Named turns come first, each shown by rows before and after it. Which turns, in which order, take the first row of each pair that follows to the second? Write the first one first, as in the answered first pair.
turn B:
[-10 -20 -11   6   1 -30 -16   4  -9   6  19   0  31 -42]  ->  [-11  19  32  -1  22 -10 -34 -21 -29 -14  -8  11   2  15]
[-17 -24   3 -19 -13  -2  29 -18   5   7  -2  17  -9   3]  ->  [-11 -17   6 -15 -11   6  23 -28   9   2 -12  11 -16  16]
[-12  24  -8   7   7 -29   7  16 -18 -16   7   3  28  24]  ->  [  3  25 -20  21   1 -17   1   3  -2 -20  -8 -17  20  34]
turn E:
[ 33  -6 -22  18  -8  15 -11   7   9   8 -12 -29   2  -2]  ->  [ 27 -13 -26  15  -9   8  -9  14  10  10  -3 -25   8 -14]
[  7   3 -26   5  13  -8 -18 -29  44 -15 -14 -17 -20   9]  ->  [ 26  34 -12  21  29 -14 -25   6  -1 -10  16 -22  21  -8]
[ 24 -26 -15  -1   0 -10 -13  24  -8  28   1   4  18 -31]  ->  [ 25 -25 -11  -3  -5  12 -14 -15  14  18 -38  -2 -20  10]
[ 14  -1 -23   8  -7   4  -5   1   5  10  11 -11   4  -6]  ->  [ 12   0 -22   9  -9   8  -5  -8  10   8   3 -12  -3   2]
turn P:
[-17   1  -4  -7   8   5  -3  -2   6  -3  24  10   9 -19]  ->  [-16   0  -6  -6   8   6  -4  -3  10  -3  23   9   8 -19]
[-17  -2  -1 -14   0 -16 -17  -3  26 -15   4  24 -17  -1]  ->  [-25 -13  14 -20  -1 -14  10  -4   1  -2   5  32 -11  -3]
[-11 -17  -7 -20  -1 -14   8   0  21   5  19   7   3   9]  ->  [-10  -1   7 -19   8 -14   4   8  -2   5  27  11  13  14]

Between the rows of a pair lie two turns.
[ 18  17  -8  26  -5  14 -13  -5  14  -6  -5 -20   0   5]  ->  [-11  20  20  -2  11  -6 -11  16 -14  -5  19  19   9  -5] : E B
[-24  -2  16 -24  11 -13   1   5 -10  -3   8  31  -5   2]  ->  [ -3   4 -14  -3   3  -7 -29  -3  34 -18  -4   4 -16   7] : P B
[-15 -14  -5  -8   2   3  -2   2 -13   1  14  23  15 -29]  ->  [ -6   8  13  -5   8  23  -8 -23 -15  -9 -12  17  -6  11] : E P
[-21   1   4 -30  10 -31  44 -15 -32  10   2   0  17  18]  ->  [-18 -15 -37 -25  -5 -34  18 -28  32  -4 -12 -17  -5  13] : P P
[ 18  13 -19  15  -8  -6 -11  18   6   1  14 -16  17 -13]  ->  [ 13  10  -4  10  -7  -5  10  18 -19  12  17  -8  24 -13] : P P
[-10   8  -2  -8   7 -16  -9  27  -6   1  24  15  19 -14]  ->  [-11   4 -10 -10   4 -18 -18  24  10  -4  20  14  12 -14] : B E
[ 24   1  -6   9  23  12   1 -14   0   1  16 -25   9 -13]  ->  [ 24  -2  -7   6  21  17   2 -25   9   0   7 -27  -1  -4] : E E
[ 12   3 -39  17  -8   7   1  12  13  14   1 -39 -11 -18]  ->  [  8  -2 -13  11  -7  16  36   3 -25  31  -2 -31  -4 -11] : E P
[  7  -3   3  -3   8   1  -3 -20  14 -10 -14   0 -10  13]  ->  [  2  -6  10  -5  11 -11   9   5 -15   1  10   9  17 -12] : B P
[ 23  44  17  22  24  18  23  11 -33   3 -11 -21   9  21]  ->  [-13  -6 -20  -4  11 -26  25  45   1  13  24   7  21 -40] : P B
[  8  23  16   6  18   5  10  11 -18   3  10 -14  16  13]  ->  [-21   3  19 -22  15  -2  11  -9   9  -4  -4  11 -14  23] : E B
[ 11   1 -13  13  -2  -1   2  15  -3   0  17 -17  18 -22]  ->  [ -1  -3  16  -1  -1   9  29  -6 -28   9   1  -3   5   1] : E P
[ 27   4  24   9  11  -4  -1  -4 -38   8   7   3  20  -1]  ->  [ -3 -20  23 -17   4  -7  -1 -28  -4   1 -12  25 -18  14] : E B
[  8  33  16   4  24 -10 -22  33 -33  -8  23  13  30  -5]  ->  [  1 -17 -40   4  -4 -23 -20  26  35  -6  17   0  16 -34] : B E
[ 27   1 -53  31   3 -12 -34  22  31  -3   9 -25  28 -22]  ->  [ 23  20  -5  24  20  -9  -5  35 -42  12  26  -6  55 -18] : P P
[ -3  -5 -30   0   0  -3   2  -7  12   4   3 -19   2 -13]  ->  [ -2  14   5  -2  11   9  13 -14 -24   5  -4 -10   2  11] : P B
[-21  13  31 -25   4   2   0 -16 -10  -4 -15  35 -29  39]  ->  [-36 -10  16 -36  -4 -15   8  -8   6   1  -5  45 -28  15] : E E
[-14  -6  -1 -14 -12  -7 -45  -3  24 -13  29 -31  22  17]  ->  [-31 -37   1 -29 -22 -10  -9 -13  20   5  26 -17  19   9] : B P
[ -4   1  13 -18 -12 -13  11  -5   5  25 -15   9  12  15]  ->  [ -6   7   4 -19  -7 -25 -12  10  17  17  -3  14  15   6] : P E
[ 25   9   4  23 -12  23  25  -7 -20  16 -13 -27  12   9]  ->  [ 26   2 -11  26 -19  22  18 -12   5  12 -19 -34   5   6] : P P
[  9  21  14  -2  -1   2  26   4 -19  19   4  -8  -6  30]  ->  [  7   6 -21   1  -8 -21   7  28  14  15  25 -11   5  -8] : P B
[-13   8  -2  -6   4 -15 -20  -7  -1  -9  22  20   7  -2]  ->  [-17  -5   3 -10  -2 -12   0 -10 -11   0  20  24   8  -5] : P P
[ -2  19  -4  -3  11  -9 -42   7  34 -25  -1  10 -10  15]  ->  [-16 -36 -17 -12 -17 -11  17  -7  37   6  -6  14 -10 -10] : E P
[ -2 -29 -21   5 -21   2   9 -14  24  -1 -10 -13 -12  -9]  ->  [ 10  20  -7  15   3   0 -36   9   8 -19   6 -15   1   2] : P P
[ -2  -4 -26   7 -10  -6  -5 -16  27 -18 -20 -13   2 -19]  ->  [-10  19   7  -4   5   1 -13 -25   6 -28 -28   2 -12  13] : B B
[  3  -1 -26   5   5 -11   1  17  16  -5  16  -5   8 -29]  ->  [ -4  22  21  -9  21   7  10  -6 -20  -9  -2  12  -9  16] : P B
[  5  -6 -21  23  -7  -6   2  13   5  26  14  -4   9 -14]  ->  [  7   4 -19  24  -3  -6  -6  19   2  22  16  -6  11 -12] : P P
[ 10 -11  25   2  20   1  15   7 -18  -6 -16  13   2  14]  ->  [  9 -28   9   4  13  -8  23  18 -10   3  -4  11  15 -10] : B B
[-47  22  50 -31  16  -9  -8   8 -37  -3  -2  47  -8  24]  ->  [ -2   3 -14  14 -18  21 -22 -37  45 -13 -50 -20 -36  36] : E B
[ 10  29   4  11   5   3 -21   9 -11  -9  -2  -7  -1  17]  ->  [ 20  18  -5  21  -4   6  -3  11 -18   4   2 -18  12   3] : P E
